Where one turn sends some rows of the set: a few examples, then the rows asked:
z934: [  4  11  -9   7  12   2   4  -3   5  10   4 -23  -5   5  -1  -9  -4]
z550: [ 7 -2 16 -3  7 -8 -5  8 10  9 10 -7  3  4  1  2  3]
z15: [  1  -6   4  13   4   2 -14  -1  -8  22   6  -1 -20   3   1 -17  -4]
z472: [  3  -7   9   4  11  10   2   7   6  -1  11 -15 -10   9  -8   0  -3]
z630: [  4  -9   6   4   0  14   3   4   8   3  12 -12 -13  11  -9  -5  -6]
z960: [ -5  -2   5   3   4  -1  -2  -2   2  24  14  -2 -27   3  -4 -18  -1]
z882: [ 10  -3   8   3   7  11   1   4  10  12   6 -18  -8   9   3 -24  -6]
z621: [  2  -4   6   3   9   6   2   7   7  -1   9 -15  -7   9 -11   4  -7]
z522: [  5   5   2  -1  11 -10  -3   0   8  10   8 -13   5  -2   4   3   8]
z566: [  6  -4  13  -1  -1  -7  -6   8   6  17  13   3   1   2   5 -11   9]
z188: [ 11  -1  14  -1  -2  -6  -6   9   7  18  12   0   2   2   5 -10   8]
z598: [ 8  4 -1  1  1 -8 -8  1  2 17  7 -5  5 -5  9 -6 12]
z452: [  6  -1   8   4   3 -12  -7   7  -3  10  10   1   0   0   3   6  10]
z6: [  0  -4   8  -5   8   1   0  -7   7  25  15 -10 -16   2  -6 -23   2]
z96: [ 10  -2  -2   7   1  11  -2  -1   8  12   2 -18 -11  10   2 -21  -9]
z173: [  8  -2   7   3   3 -10  -9   8   0   9  10   0   2  -1   2   6   8]
z239: [  6   6  -8  12   5   4   4  -3   0   7   8 -19 -15   9  -5  -2  -5]
z302: [  8  -2   8   0   5   9   1   7  13  13   5 -17  -5  10  -1 -21 -10]
z587: [ -4  -7  -5   0  16  -1 -11 -13  -1  16   1 -14 -13  -3  -2  -7  -1]
z592: [ -2  -7   6   8   8  -3 -11   1  -3  18   3  -1 -29   4  -4  -7  -9]
z59: [ 11   5  10  -5   7  -8  -5   5  13  17   8 -12   6   1   6 -11   5]
z945: [ -3   0   0  13   5   2  -5  -2 -10  22  15  -2 -23   2  -5 -10   3]
z513: [ -7 -13   3   8   3   8 -11   0  -5  17  13   2 -19   0  -5 -10   2]
z145: [  5   8  -7  10  14   3   3  -4   1   6   7 -23  -8   6   1  -7  -1]
z989: [  5  -7  16   3  14  -8  -7   0  -3  15   7  -7 -22  10  -9  -3  -8]
z832: [  7   3   0   2   2 -10  -8   1   1  17   6  -2   4  -5   9  -9  12]
z792: [-10  -7  -6   4   7   3 -10  -7   1  18   5  -4 -24  -4  -1 -10  -1]

z15 goes to z513
z598 goes to z188
Where do these go?
z550 goes to z522
z621 goes to z934
z145 goes to z882
z989 goes to z587
z792 goes to z960
z96 goes to z630

